Each row has a name. Each piece below is followed by the name of the row it came from, unless a question asks for something else. Each question is about the rows just above it. Places in a row count from 0.

[129 105 121 123  80 159 114 169 139 159 120 167 123 157 180  99  99 121
  96 118  50 135 125 160  79 117 154 119 136 121  83 113 143] -> q440
[ 97 124 135 115  98 155 106 109 146 113 139  99 131 108 133 155 137 125
 114 127 118 160 115 140  90 139 104  87 123 121 131 159 101] -> q98
[124 163 126 146 135 158 133 114 197 126 139 152  98 127 109 124 106 142
  94 124 132 109 124  78 117 119 138 137  87 132 118 121 110] -> q479
[130 123 112 112 125 119 123 131 147  90 127 123 104 115 115 130 118 125
 144 124 130 135 145 122 103 156 137 136 107 129 121 135 118] -> q740
[ 65 162  84 121  40 103 101 120 130 165 147  79 134 147  62 116 195 103
  84  74 140 155 134 124  69  76 160  68 144 141 134 189  47] -> q241
[113 112 143 112 125 243 120 151  86 124 117 139 153 133 134 133 144 125
 163 132  73  96 111 141 179  74 125 141 142 128 131 121 188] -> q198
[113 112 143 112 125 183 120 151  86 124 117 139 153 133 134 133 144 125
 163 132  73  96 111 141 179  74 125 141 142 128 131 121 188] -> q836
[215 122  77 148  66 161 157 141 140  83  69 107 202  82  80 151 207 188
 137  98 158 146 112  97 137 188 116  88  83 159 168 112  81] -> q338
[123  95 136 119 145 149 118 127 101 135 137 132 126 119 139 118 135 141
 130 116 124 137 125 139 122 142 165 138 128 142 117 111 118] -> q243
[146  63 225 148 169 134 170  75 130 162 137 178 102 175 143 104  97 229
  99 168  49  91  81  89 183  35 142 163 161 187 140 181 173] -> q562
[167  81  77 155 150 142 123 136 159 172 126 106 122 131 114 114  87 199
 134  76 142 148 161 142 128 165 178  72 109 117 141 132 122] -> q756
[147 118 124 125 136 141 152 129 134 149 142 146 127 128 103 110 111 137
 163 127 133 113 138 124 103 117 126 149 132 144  92 116 144] -> q199
Where in the named rows is [181]? => q562, 31
which: [113 112 143 112 125 183 120 151  86 124 117 139 153 133 134 133 144 125
 163 132  73  96 111 141 179  74 125 141 142 128 131 121 188] => q836

[105 101 128 118  93 120] -> q214
[ 69 104 138  79  54 112] -> q889
[ 82 133 122  86  78 122] -> q518
[104 148  99 119  27  73] -> q681
[103 104 148 102 119  78] -> q134
Row and place of [133] in the named rows: => q518, 1
The row with [104 148  99 119  27  73] is => q681
The next entry after [104 148 102 119]: => [78]

[119  84 126 131 106 119 147 128 120 118 115 139 110 130 134 109 130 159
 139 158 141 129 120 142 166 134] = q63
[169 121 158 119 137 118 138 151 126 152  54 166 153 164 138 157 129 137
 130  40 119 118 175 129 126 100] = q282
[150 147 104 148 125 126 174 122  84 138 149 127 128 100 172 131 133 137
  91 214 134 116 126 136 128 135] = q32
[169 148 159 125 133 148 147 134 128 115 109 130 139 130 110 118 120 118
 187  12 155 123 141 161 108 165] = q474
[129 153  86  93 122 124 107 157  73 142  68 149 132 189 156 143 148  66
 168 103 136 141 123 122 108  86] = q574
[107  86 104 121 134 124 129 129 161 130 128 116 123 148 120 128 108 167
 190 248 162 124 120 150 128 136] = q605
What is the next entry after [169 121 158 119 137 118 138 151 126 152  54]? => [166]
Row and place of [162] in the named rows: => q605, 20
Row and place of [174] in the named rows: => q32, 6
Give the next entry after [147 128 120 118 115 139 110 130 134 109 130]. => [159]
The next entry after [161 108]: => [165]
Row and place of [187] in the named rows: => q474, 18
Give the next entry after [141 123]. => [122]

[114 108 162 184 144 217  40 104] = q108
[162 108 114 223  57  80 183 184] = q447
[161 216 115  91 106  67  67 173] = q858
[162 108 114 220  57  80 183 174] = q377
which: [162 108 114 220  57  80 183 174] => q377
Where in the named rows is [144]? => q108, 4

[221 184 182 134] = q786
[183 153  53 196] = q361
[183 153  73  74] = q698
[221 157 182 134] = q128
Give the next entry after [157 182]. => [134]
Where in the named rows is [74]? => q698, 3
Which row holds [183 153  53 196]? => q361
Where in the named rows is [73]? => q698, 2
which: [183 153  73  74] => q698

[ 69 104  22 221  86 161] : q422
[140 192 172 164 166  18] : q644
[145 140 124 174 197 165] : q394
[140 192 164 172 212 139] : q855
[161  66 216 120 136 136] : q949
[175 179 196 149  55  87] : q692
[ 36 220 102  69 121 123] : q640
Where in the named rows is [123]? => q640, 5
Row and place of [55] in the named rows: => q692, 4
[66] is at row and place => q949, 1
Give the next entry after [140 192 172 164]. => [166]
Row and place of [221] in the named rows: => q422, 3

[102  82 111 155 165 122  95 140 115 128 161 106 140 142 107  91 108 146
 128 113 147  83 129  90 129 159 131 198 100 137 108 157 156 144  82 144
 130 141 139 108 119  86  90 169 107  96  89 104 143 106 103 170 128 131
  85 167 115 157 139 149 121]  q633
[173 173 162 173  78 152 124 130  89  72 104 150 117 111 124 157 187 206
 103 152  93 207  74 122  78 124 116 107 181  74  78  87 117 140 175 140
 130 120 145  97 126 192 133  84 156 152 164  93 181 117 106 102  72 109
  89 167 110 129 116 116 121]  q592
[136 110 135 142 119 134 127 130 118 115 126 131 127 124 121 130 141 148
 121 131 121 146 117 124 117 130 124  40 133 117 112 120 127 134 133 133
 128 128 132 116 124 139 126 125 129  80 134 116 143 125 118 129 115 125
 112 141 120 135 126 126 154]  q658
[183 201 164 173  69 158 128 122  94  71  93 160 120 109 124 157 188 193
 101 160  89 205  71 134  75 110 116  45 192  76  94  84 115 142 181 135
 128 127 135 106 129 204 147  69 172  70 168 104 178 115 118  97  71 108
 100 156 129 117 117 111 125]  q263
[173  88 159 158  73 151 135 122 100  83  96 152 119 110 145 161 180 180
 109 153  95 200  87 137  86 111 118  59 185  86 101  88 116 136 177 131
 128 122 134 114 128 194 146  78 162  99 167 114 166 120 121  99  83 114
 112 145 125 117 118 111 132]  q742
[174 170 145 224 117 175  83 125  71  46 106 165 136  96 130  81 143 191
  80 183 116  89  45 104  46 121 141 102 196  84 102 133 179 194 115 148
 123 171 133 102 127 169 106  86 215 138  98  86 194  38 112 145  46 108
  41 197 179 117 155 144 109]  q875
[103  66 118 187 164 130  80 148  87 108 173  98 141 147 141  91 128 195
 118 109 142 106 114  67 115 184 119 180  99 118  60 155 157 156  77 156
 134 138 160  72 111  83  70 182  95 186  89  68 177  94  70 190 108 126
  44 207  90 182 138 152 133]  q799
[199 193 167 185  60 170 122 120  83  52  82 172 120  95 138 146 190 198
  90 178  84 193  50 136  55 102 124 159 214  70 100  84 126 156 186 138
 120 137 132 113 130 222 150  51 204 170 165 103 186  94 122  98  52 106
  88 163 150 105 126 110 121]  q88
[180 177 165 187  76 161 117 130  77  62 101 154 118 112 135 153 197 220
  98 156  89 215  66 117  69 126 113 107 188  69  67  83 117 148 178 142
 127 125 148  88 121 201 133  80 161 115 168  85 195 107  98 113  62 108
  77 180 111 132 116 114 137]  q217
[170  73 139 200 122 171  92 121  85  64 106 166 136  97 133  85 131 159
  86 181 119  78  59 117  60 111 148 126 189  96 127 142 173 182 117 141
 121 167 119 123 133 165 120  81 217 107 101 108 171  52 129 139  64 111
  66 170 190 110 156 138 129]  q224
[124 101 128 181 145 140  89 136  92  98 143 124 139 129 130  97 131 177
 113 133 133 107 100  91 102 153 128  88 131 112  90 147 155 160  97 146
 130 143 145  92 118 114  94 146 135  65 101  89 169  91  95 164  98 120
  60 184 122 153 142 144 126]  q332
[201  89 163 210  78 182 106 118  75  36  78 185 126  85 128 118 173 190
  77 196  92 142  32 131  36  94 135 219 228  69 112 104 153 177 163 140
 122 157 121 117 132 219 143  44 236 137 138 101 190  57 126 105  36 101
  64 171 183  97 142 122 138]  q969
Give the next entry after [122  98  52]. => [106]
which: [173 173 162 173  78 152 124 130  89  72 104 150 117 111 124 157 187 206
 103 152  93 207  74 122  78 124 116 107 181  74  78  87 117 140 175 140
 130 120 145  97 126 192 133  84 156 152 164  93 181 117 106 102  72 109
  89 167 110 129 116 116 121] => q592
[201  89 163 210  78 182 106 118  75  36  78 185 126  85 128 118 173 190
  77 196  92 142  32 131  36  94 135 219 228  69 112 104 153 177 163 140
 122 157 121 117 132 219 143  44 236 137 138 101 190  57 126 105  36 101
  64 171 183  97 142 122 138] is in which row? => q969
What is the next entry after [116  89]? => [45]

[157  64 149 204 134 134 166 148  72 124  92  80 149 138 140  98 141  85
 155] : q475
[ 80 103 156 126 133 173 146  77 137 157 133 155  89 150 172 132 108 109
  94] : q595
[128 140 136 111 120 129 133 128 151 125 129 149 120 139 133 128 139 148
 118] : q864
[155  86 119 178 128 110 134 150 141 111  98  71 152 112 111 103 129  89
 155] : q635
[157  64  76 204 134 134 166 148  72 124  92  80 149 138 140  98 141  85
 155] : q970
[ 92 133 110 148 173 161 102  97 100 176 170 114 137 101 138 171  77  85
 143] : q136
The row with [157  64 149 204 134 134 166 148  72 124  92  80 149 138 140  98 141  85
 155] is => q475
[156] is at row and place => q595, 2
What is the next entry after [157  64  76 204 134 134]? => [166]

[ 63  73 101  71  64] -> q654
[ 86 118 110 208 144] -> q493
[ 81  71 101  73  64] -> q345
Give the next entry after [ 73 101  71]. => [64]
Give the next entry after [ 73 101]. => [71]

[139 107  79 136 125 111  91 117 206 145 171 174 170 147  67 153 113  96
 222 142 104  80 138 117 113 148 115 162 155 175 163 161 138  71 105 147
 128  54 178 137 153 130 119 127 163 149 130 103] = q118
[105 130 155 119  59 116  66 145  95 132 124  95 125 154 138 147 157  89
  61 134 122 183 133  97 167 103 178  75  70  68  77 156  73 106 104 164
  62 137 102  95 168 103  87 144 148  64 150 197] = q990
[ 95 132 124  95 123 154 138 147 203 149 175 204 181 133  86 157  93 119
 212 145 119  81 139 118 113 151 131 149 163 170 166 152 153  86  95 150
 110  77 190 139 163 127 132 127 163 152 109  88] = q526
which: [139 107  79 136 125 111  91 117 206 145 171 174 170 147  67 153 113  96
 222 142 104  80 138 117 113 148 115 162 155 175 163 161 138  71 105 147
 128  54 178 137 153 130 119 127 163 149 130 103] => q118
The next entry after [ 95 132 124  95 125 154 138 147]: => [157]
Where in the named rows is [144]? => q990, 43
[66] is at row and place => q990, 6

[129 134 125 118 122 134 125 130 125 127 135 133 136 133 133 122 143 136
 128 136 112 129 108 130 115 132 127 130 124 115 123 131 133 124 127 129
 128 128 124 134 122 144 133 122 136  46 131 124 128 123 132 132 127 126
 132 125 125] = q309
[123 131 124 142 131 121 128 130 136 130 131 131 125 129 133 131 130 124
 135 121 133 128 137 130 137 122 134 122 132 128 136 123 123 123 121 122
 136 128 127 129 131 126 133 131 135 150 138 128 128 132 131 132 125 128
 130 123 132] = q56
[137 111 119 140 122 122 124 126 119 132 117 111 107 136  95 135 144 127
 136 131 133 132 132 133 117 131 134 134 128 128 137 126 132 131 130 132
 123 128 132 111 122 145 129 126 113  42 137 137 130 132 119 125 119 129
  98 133 126] = q563
[118 133 126  98 133 122 136 107 119 111 127 126 132 136  95 145 109 118
 124 125 137 122 138 132 137 122 125 124 132 130 119 128 117 131 126 125
 126 128 127 132 133 112 124 130 112 235 125 125 123 121 132 124 133 126
 136 138 131] = q777
[118 126 127  99 127 121 136 125 126 127 135 132 127 135 133 125 131 128
 128 136 121 133 131 130 128 127 132 122 129 127 122 124 125 130 125 134
 127 128 126 131 127 127 131 120 133 143 147 128 132 131 132 132 108 123
 123 122 118] = q959
[118 133 126  98 133 122 136 132 132 128 122 133 127 110 101 145 109 118
 124 125 137 122 138 132 137 122 125 124 132 130 119 128 117 131 126 125
 126 128 127 132 133 112 111 130 108 235 125 125 123 121 132 124 133 126
 136 123 131] = q459
[137 111 119 140 122 122 124 126 119 132 127 111 107 136  95 135 144 127
 136 131 133 132 130 117 117 131 134 134 128 128 137 125 132 131 130 132
 134 128 132 111 122 145 129 126 113  42 137 137 130 132 119 125 119 129
  98 133 126] = q53
which: [118 133 126  98 133 122 136 107 119 111 127 126 132 136  95 145 109 118
 124 125 137 122 138 132 137 122 125 124 132 130 119 128 117 131 126 125
 126 128 127 132 133 112 124 130 112 235 125 125 123 121 132 124 133 126
 136 138 131] => q777
The next entry after [126 119 132 127 111 107 136  95]: => [135]
Where in the named rows is [120]? => q959, 43

[143 134 109 151 135 113 121 135 143 122 116 122 129 102 131 132] : q178
[106 132  91 120 120 106 112 128 127 108 116 118 103 164  84 113] : q937
[113 130 104 122 122 114 117 128 127 115 120 122 111 152  99 123] : q599
[ 66 125  91  80 103 111 109 117 104 103 124 119  82 232  45  96] : q331
[144 132 122 146 135 121 126 133 139 127 122 126 134 101 139 134] : q254
[130 139  73 151 130  90 106 137 146 104 102 113 110 122  97 121] : q415
[ 86 131  74 106 112  97 104 125 120  98 112 114  86 198  54 102] : q200
[ 80 121 119  83 108 129 122 117 103 117 134 126  99 209 114 106] : q260
[104 116 168  89 117 159 143 115 102 143 152 140 129 169 129 124] : q135
[113 121 149 104 121 145 136 121 112 136 141 134 127 155 126 124] : q704
[152 118 198 126 136 173 158 123 120 163 155 147 166  89 194 149] : q870
Row and place of [145] in the named rows: => q704, 5
[54] is at row and place => q200, 14
The next entry after [121 145 136 121 112 136 141 134 127]: => [155]
which: [ 66 125  91  80 103 111 109 117 104 103 124 119  82 232  45  96] => q331

[121 132 120 157 124 123 123 101  97 224 123 137 151  40 131 121 162  94
 136  80 105  88 133 107 167 190 133 142 144  85 152 130  91 125 111 196
 136 153 162  98 113 161  66 122 186  95 128  89]  q939
[104  87 125 167 137 102 153 113 133 216 173 108 107  38 125 118 110  99
 160  59 134  93 138 149 192 155 123 105 156  75 174 105 129 137 135 193
 110 180  82 111  97 155  84 156 178 118 118 119]  q210
[159 138  71 115 134 118 131 128 134 102 136 136 122 224 111 175 142 160
 105 218 127 136 110  90  77 101 111 191 109 164  89 151 129 107 112  97
 175  81 161 199 132  87 148 106  74  90 152  81]  q414
[147 153 101  33 131 143  93 174 140  73 143 199 167 161 154  91 156 186
 108 166  98  94  87 151  54 168 183 118 157 179 111 134  63 121 131 129
 104 117 175 102 107 122 134 127 130 144  85 153]  q405
[111 173 102  50 100 140 134 128 116 138 133 169 192  66 164  57 147 180
 109 134  91 104  64 102  80 173 156 106 118 145  91 108  46 121 155 112
 103  96 158  82 138 119 136 133 160 139  54 137]  q29
[ 83 212 160  72  60 163 105 120  97 130  83  97 147  73 106  94 149  99
 115 103 122 126 124 106  91 172 121 109  64 120 120 200 119  67 186 115
 174 102 147  62 144  90 108 121 169 130 124 134]  q744
[ 82 196 130  59  61 148 102 130  96 134 113 122 159  61 126  72 161 130
 120 103  96  96 108 106 131 192 166  99 136 114 134 127  88  82 141 154
 133 136 173  42 115 107 113 120 192 130  69 135]  q350
[120 198 133 105  81 150 145 108 101  89  72 113 175 120 145 106 133 150
 100 167 117 172 101  68  93 100 100 139  57 155  63 126 108 132 144  52
 140  50 156 122 193 101 174 103 114 127 100 125]  q391
[114 103 116  98 126 110 126 153 172 134 127  89  63 177  62 160 104 112
 136 132 165  94 135 170 101 132 130 118 124 123 157 209 170  55 174 164
 183 157  67 153  63  64 105 160 119 111 154 116]  q567
[102  85 124 170 137 102 151 118 131 216 173 108 109  40 122 118 114  96
 157  56 136  94 138 150 190 155 128 107 151  70 172 109 126 138 133 193
 108 180  87 115  94 151  87 160 174 111 120 121]  q156
Which row holds [104  87 125 167 137 102 153 113 133 216 173 108 107  38 125 118 110  99
 160  59 134  93 138 149 192 155 123 105 156  75 174 105 129 137 135 193
 110 180  82 111  97 155  84 156 178 118 118 119]? => q210
[147 153 101  33 131 143  93 174 140  73 143 199 167 161 154  91 156 186
 108 166  98  94  87 151  54 168 183 118 157 179 111 134  63 121 131 129
 104 117 175 102 107 122 134 127 130 144  85 153] is in which row? => q405

[146 151 142 158 107  16] -> q140
[157 151 139 142 127 119] -> q513
[139 151 140 142 127 115] -> q672
[127 172 158 142 107 115] -> q10
[146 179  98  72 168  16] -> q113
The next entry after [142 107]: => [115]
Give the next entry after [158 142 107]. => [115]
The next entry after [146 151]: => [142]

[132  97 128 130 136 102 153] -> q532
[126 122 136 130  93 215  84] -> q546
[119 123 125 115 129 139 101] -> q954
[132  93 122 136 130  97 147] -> q564
[126 172 154 109 150 178 130] -> q757
Where in the named rows is [128]? => q532, 2
[150] is at row and place => q757, 4
Where in the named rows is [153]? => q532, 6
What is the next entry after [130 136]? => [102]
The next entry after [ 93 122 136 130]: => [97]

[149  96  57 138 168] -> q169
[133  98 166 110 134] -> q703
[200 163 110 136 218] -> q231
[138  71  11 111 173] -> q127
[103  95 122 108 100] -> q92
[ 99  89 118 104  96] -> q179
[160  90  39 138 191] -> q846
[134 128 128 125 130] -> q395
[163 108 125 118 174] -> q891
[146  76  23 132 181] -> q618
[128 110 110 150 121] -> q409
[160 133  98 164 167] -> q413
The next entry after [163 110]: => [136]
The next entry after [133  98 164]: => [167]
Give the next entry after [ 89 118]. => [104]
What is the next entry after [71 11]? => [111]

[146 170 204  59 171 150  62 101] -> q222
[156 117 118  65  97  20  62 192] -> q760
[173 160 138 234 151 150 230 143] -> q648
[188 151 109  97 132  64  65 139] -> q234
[141 151 132  65 109  64  97 147] -> q732
[234  86 103 152 100 156 115 222] -> q988
The next entry after [234 151]: => [150]
[173 160 138 234 151 150 230 143] is in which row? => q648
[103] is at row and place => q988, 2
What is the next entry after [156 117 118  65  97]? => [20]
The next entry after [151 132  65 109  64  97]: => [147]

[154  89 178 114 106  59 174 121 126 177 140 113 146 167 182 118 135  96
  58  93 166  96 181 181 125 193 124 195  83 130  81 173] = q795
[ 34 122  87 128 155 134 130 128 113 102 122 114 150 112 118 133  42 156
 137 119 125  75 135 116 116 148 130 129 165 129 143 129] = q292
[154 106 178 114  89  59 174 121 126 177 140 113 146 167 182 118 135 158
  58  93 166  96 181 181 125 193 124 195  83 130  81 173] = q6
The next entry after [128 113 102 122]: => [114]
Where do [154  89 178 114 106  59 174 121 126 177 140 113 146 167 182 118 135  96
  58  93 166  96 181 181 125 193 124 195  83 130  81 173] appear? => q795
Give the next entry after [154  89 178 114 106]. => [59]

[212 211 178 181] -> q42
[220 116 197  67] -> q847
[ 60 111  21  71] -> q974
[226 202 187 163] -> q185
[116 220 135  42] -> q925
[116  23 135  42] -> q849
[ 39 174 210 124] -> q145
[ 20 226  74  35] -> q181
[116  23 135 204] -> q918
[ 43 177  74 227] -> q460
What is the next entry after [226 202]? => [187]
Give the next entry after [211 178]. => [181]
[202] is at row and place => q185, 1
Give the next entry after [116 220]. => [135]
Row and place of [21] in the named rows: => q974, 2

